Each row has a hidden score. How much does it go up from the first row of each pair to the second? 10 means little or no change, 20 a big rise and 0 a big fall. The score is a weighted sum of the row's numbers plus the product of two more (or one squared), each taken from its middle value.
[-0.9  0.2 -0.6 -0.5  1.1  0.8  0.9 -0.2  0.  -0.8]
[ 3.  -0.8 -0.9 -1.  -0.8 -0.1 -0.7  1.  -0.4  2.3] >> 7
[ 1.4 -0.7  0.3 -0.9 -0.4  0.2 -0.6  0.2 -0.2 -0.1]
[ 0.5  2.3  0.3 -1.1  0.1  0.6 -0.7  0.2 -0.3  0.5] >> 10
[ 0.8  1.6  0.3 -1.  -0.4 -0.5 -0.8 -0.8 -0.4  1.2]
[-0.8 -0.8 -1.1  1.1 -0.8 -0.7  0.7  1.6 -0.7  0.1] >> 15
[-0.8  0.4 -0.5  0.4  0.6 -0.3  1.3  0.5  2.2 -0.8]
[-0.7 -0.8 -0.1  0.6 -0.8 -0.4 -0.8 -0.8  1.  -0.9] >> 12
[ 1.6 -0.4  0.2 -0.9  1.5 -1.   0.5  0.9 -0.4 -0.8]
[ 1.   0.3 -0.6 -1.   0.6 -0.8 -0.1  0.8 -1.  -0.5] >> 10
[-0.8  1.   0.1 -0.9  2.8 -0.9  1.8 -0.8 -0.8 -0.8]
[-0.8  0.2  0.2 -0.3  0.4 -0.2  0.3 -0.7 -0.9 -0.9] >> 13
[ 0.8  1.2  0.7 -1.  -0.5 -0.3 -0.8 -0.9 -0.9  1.4]
[-0.5 -0.5 -1.   0.  -0.8  0.4 -0.8 -0.5 -0.6  0.4] >> 13
[ 1.4 -0.4 -1.  -1.   1.2 -0.9 -0.6 -0.1  0.9 -0.5]
[-0.9 -0.8 -0.9  1.3  0.8 -0.2  1.5  0.5  3.2 -0.9] >> 12
[ 0.1 -0.7  1.4  0.  -0.9 -0.5 -0.7 -0.8  1.8  1.8]
[ 2.4 -0.9 -0.2 -0.1 -0.9 -0.6 -0.8  0.7 -0.4  1.3] >> 10
[ 0.8 -0.6 -0.8  0.6 -0.8 -0.9 -0.8  1.7  0.7  1.3]
[-0.9 -0.8 -0.8  1.2  0.2 -0.6  1.8  0.  -0.5 -0.8] >> 11
[-0.6 -0.1  0.3 -0.3 -0.3 -0.2 -0.5 -0.8 -0.7 -0.5]
[-0.8 -0.7  2.2  0.6 -0.8 -0.9 -0.7  0.5  0.9  0.9] >> 10
[ 0.6 -0.8 -0.3  0.7 -0.9 -0.4 -0.8  1.3  0.1  0.3]
[-0.9  0.9  0.  -0.3  0.1 -0.9 -0.3 -0.9 -0.5 -0.8] >> 9
[ 1.  -0.7  0.3 -1.  -0.9 -0.3 -0.8 -0.8 -0.9  1.1]
[-0.8 -0.9 -0.2  1.3  0.7 -0.9  1.7  0.6 -0.5 -0.8] >> 14
[ 0.1 -0.7  0.  -0.9  0.  -1.  -0.8 -0.9  0.9  1.9]
[-0.8 -0.7  0.   0.8  0.7 -0.7  1.4  0.8  1.3 -0.8] >> 16
[-0.9 -0.8 -0.2  0.8 -0.8 -0.8 -0.8  1.6 -0.1  2.3]
[ 1.   1.3  0.6 -0.9  0.8 -0.8 -0.6  0.9 -0.5 -0.6] >> 11
[-0.9  1.2 -0.6  0.1  0.2 -0.8  0.2 -0.8 -0.9 -0.8]
[-0.9  0.1 -1.   0.2 -0.4  1.5  1.8 -0.9 -0.7 -0.9] >> 13
[ 0.6  0.6  1.  -1.  -0.4  0.  -0.7 -0.8  0.6  1.1]
[-0.9 -0.7  0.5  0.8 -0.8  3.  -0.3  0.6 -0.8 -0.4] >> 16
[ 0.7  0.1  1.5 -0.9  0.3 -0.9 -0.6 -0.3 -0.7 -0.4]
[-0.2 -0.7 -0.6  1.2 -0.8 -0.9  0.2  0.6 -0.4 -0.9] >> 12
[ 0.6 -0.7 -1.  -0.6  0.1 -0.9 -0.2 -0.6  0.4 -0.9]
[ 0.5 -0.7 -0.5 -0.5 -0.8 -0.3 -0.5  0.9  0.3  0.8] >> 9
[ 0.7 -0.8 -1.1 -0.2 -0.8  0.1 -0.7  0.1 -0.7  0.1]
[ 0.1  1.1 -0.3 -0.9 -0.2  1.2 -0.8 -0.9 -0.6  0.1] >> 10
[-0.3 -0.8 -0.8 -1.  -0.3 -0.9 -0.8 -0.8 -0.3  2. ]
[ 0.  -0.7 -0.2  0.3 -0.8  0.  -0.2  0.5 -0.2 -0.2] >> 17
[-0.9  2.3 -0.4 -0.9  0.3 -0.4 -0.2  0.3 -0.6 -0.8]
[-0.8 -0.7  1.   0.9 -0.9 -0.9 -0.1 -0.8 -1.  -0.8] >> 11
[-0.8 -0.3  1.2  0.4 -0.9  0.3 -0.7 -0.8 -1.   1.2]
[ 2.4 -0.8  0.  -1.  -0.8 -0.6 -0.8  0.6  0.4  3.7] >> 7
[ 2.1 -0.8 -1.  -1.  -0.3 -0.8 -0.7  0.3 -0.6  0.6]
[ 1.  -0.3 -0.7 -1.  -0.8 -0.5 -0.7 -0.6  0.4  1.4] >> 9
[ 0.  -0.7  0.5  0.1 -0.8 -0.1 -0.2  0.6 -0.4 -0.1]
[-0.4 -0.6 -1.   0.1 -0.5 -0.6  0.1 -0.3 -0.7 -0.9] >> 10
[-0.9 -0.8  0.6  1.9  1.9 -0.9  3.7 -0.6 -0.3 -0.8]
[-0.8 -0.7  0.8  0.7  0.  -0.8  1.2 -0.8  0.4 -0.9] >> 14
[ 0.3  0.4 -0.4 -1.  -0.5 -0.6 -0.7 -0.8 -0.8  0.7]
[ 0.4  1.   1.4 -1.   0.3 -0.1 -0.8  0.  -0.8 -0.3] >> 13
[-0.9 -0.1  0.2  0.1  0.2 -0.5  0.5 -0.9  1.4 -0.9]
[-0.8  0.1  0.2  0.2 -0.4  1.9 -0.7 -0.8 -0.5 -0.8] >> 12
[-0.9 -0.6  1.2  0.9  2.9 -0.8  2.8 -0.9  0.5 -0.8]
[ 0.5  0.5 -0.8 -0.9  0.1 -0.5 -0.7 -0.8 -0.6  1.4] >> 12
[-0.8 -0.5 -0.7  0.6 -0.4 -0.7  0.7 -0.2 -0.9 -0.9]
[-0.9 -0.7  1.2  0.6 -0.9 -0.3 -0.7 -0.9  0.1  1.4] >> 7
[-0.2 -0.6 -0.1 -0.2 -0.2  0.9 -0.1 -0.9  2.  -0.8]
[ 3.2 -0.6 -0.8 -1.   1.   0.2 -0.3  1.7  0.7 -0.2] >> 8
[-0.8 -0.8  0.2  0.8 -0.9 -0.7 -0.4  0.   0.2 -0.5]
[-0.9  0.8  0.2  0.3 -0.1 -1.  -0.1 -0.9 -0.8 -0.9] >> 9
[-0.5  0.4  0.1 -0.7  1.  -1.   0.9  1.2 -0.7 -0.7]
[ 0.3 -0.6  0.5 -1.  -0.5 -0.5 -0.6 -0.9 -0.9  1.5] >> 6
[-0.9  0.1 -0.3  0.4 -0.7 -1.  -0.7 -0.8  0.5 -0.6]
[ 0.1 -0.7 -0.2 -0.5  3.2 -0.9  1.8  0.4  2.9 -0.9] >> 8
[ 0.4 -0.7  1.1 -0.6  0.8 -0.6  0.1 -0.8  0.1 -0.9]
[-0.8  0.   1.4 -0.2 -0.3  3.7 -0.3 -0.9  0.2 -0.8] >> 14
[ 0.5 -0.5  1.6 -0.6 -0.2 -0.6 -0.3 -0.1 -0.2 -0.4]
[ 0.8  0.8 -0.9 -0.9 -0.2  3.  -0.8  0.3  1.4  0.6] >> 14
[ 1.   0.7  0.8 -0.9  0.5 -0.9 -0.6  0.4  0.2 -0.4]
[ 1.  -0.7 -0.7 -0.9 -0.6 -0.9 -0.8 -0.6  2.6  0.6] >> 10
[ 0.3  1.8 -0.5 -0.9 -0.4 -0.1 -0.7 -0.2 -1.   0.2]
[ 4.2 -0.8 -0.4 -1.  -0.8 -0.8 -0.7  1.6  0.1  2.2] >> 8
[-0.3 -0.6 -1.  -0.9  0.3  0.1 -0.7 -0.9  0.4  1.9]
[-0.8 -0.8 -0.7  0.4 -0.9  0.7 -0.7 -0.9 -1.   0.4] >> 14
[ 1.4 -0.6 -0.8 -0.3 -0.9 -1.  -0.7  0.5 -0.1  1.3]
[-1.   0.   0.8 -0.1  1.   1.9  1.  -0.8 -0.5 -0.8] >> 13
[ 0.4 -0.8  0.3  0.3 -0.8 -0.2 -0.8 -0.9  0.1  3.2]
[-0.8  1.1 -0.6 -0.1 -0.8  0.4 -0.7 -0.8  1.1  0.1] >> 19
[-0.1 -0.8  0.2 -0.1 -0.8  0.1 -0.7 -0.9 -0.7  0.4]
[-0.9 -0.7 -0.8  2.1  2.   2.1  2.5 -0.4 -0.3 -0.8] >> 10
[ 0.5 -0.7  0.2  0.4 -0.8  0.8 -0.1  1.4  0.1  0.3]
[ 1.1  4.6 -1.1 -1.  -0.7 -1.  -0.8  2.1 -0.2 -0.2] >> 2
[-0.2  1.8  0.  -0.8  1.8 -0.4  0.6  0.8  3.3 -0.9]
[ 2.3 -0.8 -1.1 -1.   0.1 -0.6 -0.7  0.6  2.2  0. ] >> 8
[-0.9 -0.7  1.   0.6 -0.9 -0.9 -0.7 -0.4 -0.4  0.3]
[ 1.4 -0.7  1.3 -1.1 -0.8  0.8 -0.8 -0.2 -0.8  1.2] >> 10
[-0.8  0.3  0.2  0.7 -0.8 -0.4 -0.7 -0.9 -1.  -0.5]
[-1.   0.6  0.   1.5 -0.9 -0.1 -0.8 -0.9 -0.2 -0.1] >> 11
[ 0.8 -0.6 -0.8 -1.   2.1 -0.5  0.6 -0.9  0.4 -0.9]
[ 1.1 -0.3 -0.4 -1.  -0.4 -0.8 -0.7  1.  -0.8  0.8] >> 9
[-0.5  0.  -1.  -0.3 -0.8  0.  -0.7 -0.8 -0.8  0.7]
[-1.   0.   1.2  0.3 -0.2  0.   0.4 -0.7  0.6 -0.9] >> 13
[ 0.8  0.3  0.1 -0.9  0.1 -0.7 -0.8 -0.3 -0.5  0.2]
[ 0.   0.8 -1.1 -0.9  1.8  0.9  1.   1.3 -1.  -0.8] >> 16
[-0.9 -0.8  1.3  0.4  0.9 -0.6  0.4 -0.8  0.8 -0.8]
[ 0.6  2.  -0.8 -1.   0.6 -0.6 -0.7  0.1 -0.2  0.1] >> 9
[-0.5 -0.7 -0.8  0.4 -0.9 -0.9 -0.8 -0.3 -1.   0.4]
[ 0.1 -0.8 -0.3 -1.  -0.8  0.5 -0.7 -0.8 -0.6  1.7] >> 8
[ 1.1 -0.7 -0.2  3.2 -0.9 -1.   0.6  3.8  0.6  1.6]
[-0.6 -0.3 -0.1 -0.2  0.  -0.6  0.  -0.3  2.1 -0.8] >> 7
[ 1.3 -0.7 -0.5 -0.1 -0.8 -0.1 -0.8  1.   0.2  2.3]
[ 2.1 -0.8 -1.  -0.8  0.3 -0.8 -0.1  1.   2.8 -0.4] >> 13
[-0.6 -0.3  2.  -0.1 -0.8  0.1 -0.8 -0.8  0.3  0.7]
[ 0.3 -0.6 -0.9 -1.  -0.8  0.6 -0.7 -0.9 -0.2  2.2] >> 6
[-0.8 -0.8 -0.7  2.   0.7 -1.   2.8  0.7  0.8 -0.8]
[-0.7 -0.8  2.1  3.2 -0.8 -1.  -0.8 -0.8  0.8 -0.1] >> 13
[ 0.5  0.9 -0.5 -1.   0.5 -0.1 -0.7 -0.1 -0.4 -0.3]
[-0.6 -0.6 -0.8  0.2 -0.3 -0.5  0.  -0.9 -0.8 -0.9] >> 10
[-0.8  0.2  0.6  0.   1.5  0.2  1.3 -0.8  0.6 -0.9]
[ 0.7  0.5  0.4 -1.  -0.7 -0.6 -0.7 -0.8 -0.8  1.6] >> 7
[ 0.8  2.8  1.1 -0.9 -0.4  0.9 -0.7  0.4  0.6  0.8]
[ 0.4  0.  -0.3 -0.9  1.1  1.8  0.2 -0.2  0.1 -0.8] >> 11
[-0.9  1.7  0.4 -1.1  2.4 -0.6  1.4 -0.6 -0.1 -0.8]
[-0.9  1.2  0.4 -1.   1.1 -0.2  0.6 -0.9  1.8 -0.8] >> 13
[ 0.5 -0.8  0.2  1.3 -0.9  0.2  0.2  1.4  1.3 -0.8]
[-0.9  0.  -0.8  0.4 -0.8  0.3 -0.8 -0.9 -0.3  0. ] >> 7
[ 1.3 -0.7 -0.7  1.  -0.8 -0.5 -0.8  1.8 -0.3  0. ]
[-0.9  1.1 -0.2 -0.8  1.7 -0.3  1.2 -0.6 -1.  -1. ] >> 7
[ 0.6  1.1 -0.4 -0.9 -0.3 -0.3 -0.7 -0.6 -0.4  0.7]
[-0.5  1.7 -0.7 -0.9  1.4 -0.1  0.5  0.5  1.1 -0.9] >> 13
[ 0.5 -0.7  0.   0.4 -0.8 -0.3 -0.8  0.4 -0.1  0.5]
[-0.9  0.3  0.   0.6 -0.4 -0.3  0.7 -0.2 -1.  -0.7] >> 10
[ 0.5  1.1 -0.8 -0.9  0.   2.1 -0.8 -0.2 -0.2  0.2]
[-0.9 -0.7 -1.   0.3 -0.8 -0.3 -0.6  4.5 -0.3  1.5] >> 13
[-0.7  0.3  2.1 -0.9  1.4 -0.4  0.7 -0.6 -0.6 -0.9]
[ 2.8 -0.7 -0.5 -0.2 -0.6 -0.7 -0.6  1.1 -0.7 -0.4] >> 11
[-0.8 -0.7 -0.5  0.9 -0.8 -0.6 -0.8  0.8 -1.   0.8]
[-0.1 -0.6 -1.1  0.   0.5  0.2  0.4 -0.6 -0.2 -0.9] >> 11
[ 0.1  0.9  0.6 -0.9 -0.8 -0.1 -0.8 -0.9 -0.9  0.8]
[ 1.  -0.9  2.2  0.8 -0.7 -0.2 -0.7  2.6  1.   2.3] >> 11
[-0.8 -0.8 -0.6  2.   1.5  0.6  2.1 -0.9 -0.1 -0.8]
[-0.9 -0.8 -0.9  2.1 -0.6 -0.3  1.5  1.6  1.8 -0.8] >> 16
[ 0.7  3.2 -0.7 -0.9  1.1  0.7 -0.7  2.  -0.1 -0.8]
[-0.8  0.  -0.2  0.4 -0.8  0.1 -0.7 -0.9  1.7  0.5] >> 9
[ 0.5  3.5  0.  -1.  -0.7 -0.5 -0.8  0.7  0.6 -0.2]
[-0.8 -0.8 -0.3  2.   4.4 -0.5  3.  -0.8 -0.6 -0.8] >> 2
[-0.2 -0.9 -0.1 -0.4 -0.8  0.  -0.7 -0.8 -0.6  0.9]
[ 1.  -0.5 -1.  -1.  -0.2  1.  -0.6 -0.8 -0.3  0.9] >> 11
[ 1.5 -0.5  3.3 -1.   0.1 -0.4 -0.6  0.  -1.  -0.3]
[-0.8 -0.7 -0.3  1.4  1.1  0.5  3.1 -0.4 -0.7 -0.8] >> 9
[-0.9 -0.8 -0.7  0.9  1.5  1.9  1.8 -0.2 -0.9 -0.8]
[ 0.8  0.7 -0.7 -0.9  0.7 -0.3 -0.2  0.9  0.2 -0.6] >> 8
[-0.3 -0.6  0.3 -1.  -0.4 -0.2 -0.8 -0.9 -0.7  1.5]
[-0.5  0.7  0.3 -0.9  0.2  1.   0.  -0.1  0.  -0.7] >> 16
[ 1.6 -0.8 -0.9  0.2 -0.8 -0.4 -0.4  1.5 -0.2  0.3]
[ 0.6  1.2 -0.3 -1.   0.4 -0.3 -0.7 -0.9  0.3  0.8] >> 8
[-0.8  0.9  2.9 -0.8  3.2  0.1  2.1 -0.9  2.1 -0.9]
[-0.9 -0.8 -0.2  1.  -0.9  0.  -0.7 -0.8  0.1  1. ] >> 9
[ 0.3  2.6  1.4 -0.9  0.7 -0.2 -0.8  0.3  0.1  0.2]
[ 0.6  0.2 -0.8 -1.  -0.5  0.5 -0.8 -0.8 -1.   1.7] >> 7
[-0.7 -0.7  1.7  0.5 -0.8 -0.5 -0.3  0.2 -0.9 -0.1]
[ 4.2 -0.7  0.7 -1.   0.4 -1.  -0.8  0.6  0.4 -0.4] >> 12
[-0.7  0.6 -0.3 -0.5 -0.3  0.5 -0.8 -0.8  0.5 -0.2]
[ 0.   0.1  0.3 -0.9  0.5 -0.5  0.3  0.1  0.3 -0.8] >> 8
[-0.4  1.2 -0.5 -1.   0.6  0.1 -0.3 -0.8 -1.  -0.8]
[ 1.6  1.1  0.2 -0.9  0.1  2.3 -0.7  1.7  0.7  0.8] >> 13
[-0.4  0.5  0.6 -1.   0.6  1.4 -0.1 -0.9 -0.9 -0.9]
[-0.2 -0.6  0.4  0.  -0.6  0.4  0.2  1.4  1.3  0.6] >> 9
[-0.9  0.9 -0.8 -0.7 -0.9  0.6  2.5 -0.9  0.1 -0.8]
[-0.5 -0.4 -0.6  0.1  0.4 -0.7  0.8  0.5  0.7 -0.9] >> 10
[ 2.  -0.7  3.1 -0.5 -0.9  0.  -0.8  0.3 -0.5  1.7]
[-0.7  0.  -0.6  0.4 -0.4 -0.4  0.4  0.2 -0.4 -0.6] >> 12
[-0.8  2.9 -1.  -0.2 -0.8  0.4 -0.7 -0.7 -0.5 -0.7]
[-0.8 -0.6 -0.7  0.7 -0.9  4.2  0.1  0.2  0.7  0.1] >> 13
[ 1.4 -0.5  0.1 -1.   1.2 -0.2  0.3  0.2  0.  -0.8]
[-0.2 -0.7 -1.   0.1 -0.8 -0.8 -0.8 -0.4  0.5  1.7] >> 7
[-0.8  1.3  0.6 -0.9  0.7  5.6  0.4  0.7  0.  -0.8]
[-1.  -0.7  0.3  0.8 -0.8  1.  -0.8 -0.9 -0.8  0.1] >> 3
[ 0.8  1.   1.2 -1.  -0.2 -1.  -0.7 -0.7  0.7  1. ]
[-0.8 -0.7  0.9  0.7 -0.8 -0.9  0.4  0.5 -0.9 -0.7] >> 11
[ 0.6 -0.8  1.8 -0.2 -0.8  1.3 -0.8 -0.7  0.   1.1]
[-0.9 -0.7 -0.8  2.2  4.2 -0.6  3.6 -0.8  8.1 -0.9] >> 7
[-0.8 -0.8 -0.4  0.8 -0.8 -0.9 -0.8 -0.8  3.2  0.2]
[-0.2  3.1  0.5 -0.8 -0.8  0.9 -0.7  0.3 -0.8 -0.2] >> 8
[-0.8 -0.7  0.3  1.5 -0.2  1.4  1.3  0.8 -0.1 -0.8]
[-0.6 -0.7  1.6 -0.5 -0.3  0.2 -0.8 -0.9 -0.8  0.5] >> 4
[-0.8  1.5  0.4 -0.6  1.4 -0.9  1.1 -0.8  1.  -0.8]
[ 0.9 -0.9  0.1  2.8 -0.8 -0.9 -0.1  4.1 -0.4  1.7] >> 16
[-0.1  0.4  3.8 -1.   0.   0.1 -0.2  0.1 -0.8 -0.5]
[-0.2 -0.7  2.5 -0.2 -0.8  0.2 -0.8 -0.8 -0.9  2.1] >> 4
[-0.7 -0.7 -0.5  1.1  1.4 -0.5  1.8  1.6 -0.8 -0.7]
[ 0.4 -0.7  4.2  0.6 -0.9  1.5 -0.8  0.8 -0.8  0.2] >> 10
[ 0.4 -0.4 -0.3 -0.9 -0.2 -0.9 -0.8 -0.8 -1.  -0.2]
[-0.3 -0.8  0.1  1.3 -0.3  0.   0.7  0.7  1.8 -0.8] >> 15
[ 0.2  1.  -1.  -1.  -0.3 -0.5 -0.7 -0.4 -0.4  0.1]
[ 1.1  3.6  2.4 -1.  -0.7 -0.6 -0.7  1.3 -0.3  0.2] >> 10
[ 0.4  1.1 -0.6 -0.9  0.   0.  -0.8  0.3 -0.7  0. ]
[-0.8 -0.7 -1.1  0.5 -0.8 -0.6 -0.8 -0.8  0.2  0.6] >> 9
[-0.7 -0.6  1.   0.7 -0.1  0.9  0.8  0.5 -0.7 -0.9]
[ 2.6 -0.7 -0.4  1.8 -0.8 -0.4 -0.7  3.7  0.7  2.3] >> 11
[-0.5 -0.8 -0.7  0.5  0.9  0.   0.9 -0.4 -0.2 -0.8]
[-0.8 -0.7 -0.5  1.4  1.6 -0.5  1.7 -0.9  1.3 -0.9] >> 8
[-0.8 -0.4 -0.9  0.5 -0.8 -0.4 -0.1 -0.8  1.4 -0.9]
[ 0.  -0.7 -1.1 -0.5 -0.8 -0.6 -0.8 -0.8 -0.9  1.8] >> 4
[-0.9 -0.6 -0.1  0.5 -0.8 -0.5  0.4 -0.8 -0.9 -0.9]
[-0.7 -0.8  0.2  0.9  4.2  4.9  2.9 -0.9 -0.8 -0.8] >> 1
[-0.8  1.5 -0.9 -0.1  0.5 -1.   0.3 -0.8 -0.9 -0.9]
[-0.1 -0.8  0.3  1.3 -0.8  0.  -0.6  2.9 -0.8  2.5] >> 13
[-0.2 -0.5 -1.1 -0.5  0.7 -0.6  0.4 -0.8  1.3 -0.8]
[-0.2 -0.6 -0.7  0.6  0.5  1.5  0.7 -0.3 -0.5 -0.9] >> 13
[-0.1 -0.7  0.3  0.4 -0.8  1.3 -0.6  1.1 -0.3  0.9]
[ 0.8  0.3 -0.7 -1.   0.9 -0.3 -0.4 -0.4 -1.  -0.9] >> 8
[-1.  -0.7 -0.4  1.1 -0.8 -0.5 -0.7 -0.9 -0.8 -0.1]
[-0.7  0.  -1.  -0.1 -0.2  0.1 -0.6 -0.9 -0.2 -0.8] >> 12
[ 0.4 -0.7 -1.   0.5 -0.8 -0.8  0.   1.8 -0.5  0.6]
[-0.8 -0.4  1.8  0.2 -0.8  0.7  1.3 -0.7 -0.4 -0.9] >> 10
[ 0.7  1.  -0.8 -0.9  0.2  0.4 -0.9 -0.2 -0.6  0.2]
[-0.9 -0.3  0.7  2.  -0.8  1.3 -0.7 -0.9  0.  -0.8] >> 14
[-0.8 -0.9  0.5  0.9 -0.8  0.7 -0.7 -0.8 -0.4 -0.2]
[-0.9 -0.8 -1.   0.9 -0.8 -0.7  2.2 -0.2 -0.9 -0.8] >> 10
[ 0.9 -0.6 -0.9 -0.9  1.6 -0.5  0.2 -0.8  0.3 -0.8]
[ 0.  -0.8 -0.8  0.6  1.  -0.8  1.   0.1  0.6 -0.9] >> 11
[-0.8 -0.5  1.1  0.5  1.9  1.6  1.7  0.  -0.5 -0.9]
[ 0.8  2.1 -1.  -0.9  0.3 -0.7 -0.8 -0.6  1.5  0.7] >> 10
[-0.8  0.5  0.7 -0.4 -0.1  0.4 -0.1 -0.7  0.5 -0.6]
[-0.6  1.  -0.3 -1.  -0.1 -0.9 -0.7 -0.8  1.2 -0.4] >> 9
[-0.9  0.1 -0.3  0.   0.6 -0.4  1.   0.2 -0.9 -0.8]
[-0.8 -0.6  0.4  0.7 -0.8 -0.8  1.2 -0.1 -0.4 -0.8] >> 9
[ 0.2  0.7 -1.  -0.9  0.5 -0.7 -0.8 -0.8  0.7  0.9]
[-0.8 -0.7  2.   1.  -0.9 -0.7 -0.7 -0.8 -0.9 -0.1] >> 13
[-0.8 -0.6 -0.5  1.4 -0.8 -0.1  0.2  2.2 -0.8  0.5]
[-0.8  0.  -0.5  0.1  0.4  1.6  0.7 -0.4  0.6 -0.8] >> 8
[ 0.6  1.9  0.5 -1.  -0.7 -0.7 -0.8 -0.5  0.3  0.6]
[ 2.2 -0.5  0.7 -0.9  0.4  0.9 -0.4  1.2 -0.4 -0.1] >> 12
[-0.8  0.6  0.3 -1.   0.6  0.5  0.  -0.8 -0.4 -1. ]
[-0.9 -0.3  1.2 -0.3 -0.7  2.1 -0.7 -0.5  0.4 -0.8] >> 14
[ 0.5 -0.6 -0.6 -0.9 -0.8 -0.9 -0.7 -0.8  2.1  2.4]
[ 4.6 -0.7 -1.  -0.9 -0.8  0.2 -0.8  1.5 -0.7  0.9] >> 14
[ 1.  -0.5  0.1 -0.9  0.1 -0.1 -0.1  1.2 -0.1  0.1]
[ 0.9 -0.7 -1.1  0.4 -0.9  0.  -0.6  0.3 -0.2  0.8] >> 11
[ 0.5 -0.6 -0.2 -0.6 -0.8 -0.6 -0.8 -0.9 -0.2  0.8]
[-0.7 -0.2 -0.8 -0.2 -0.8  0.4 -0.7 -0.9 -0.6  0.4] >> 12
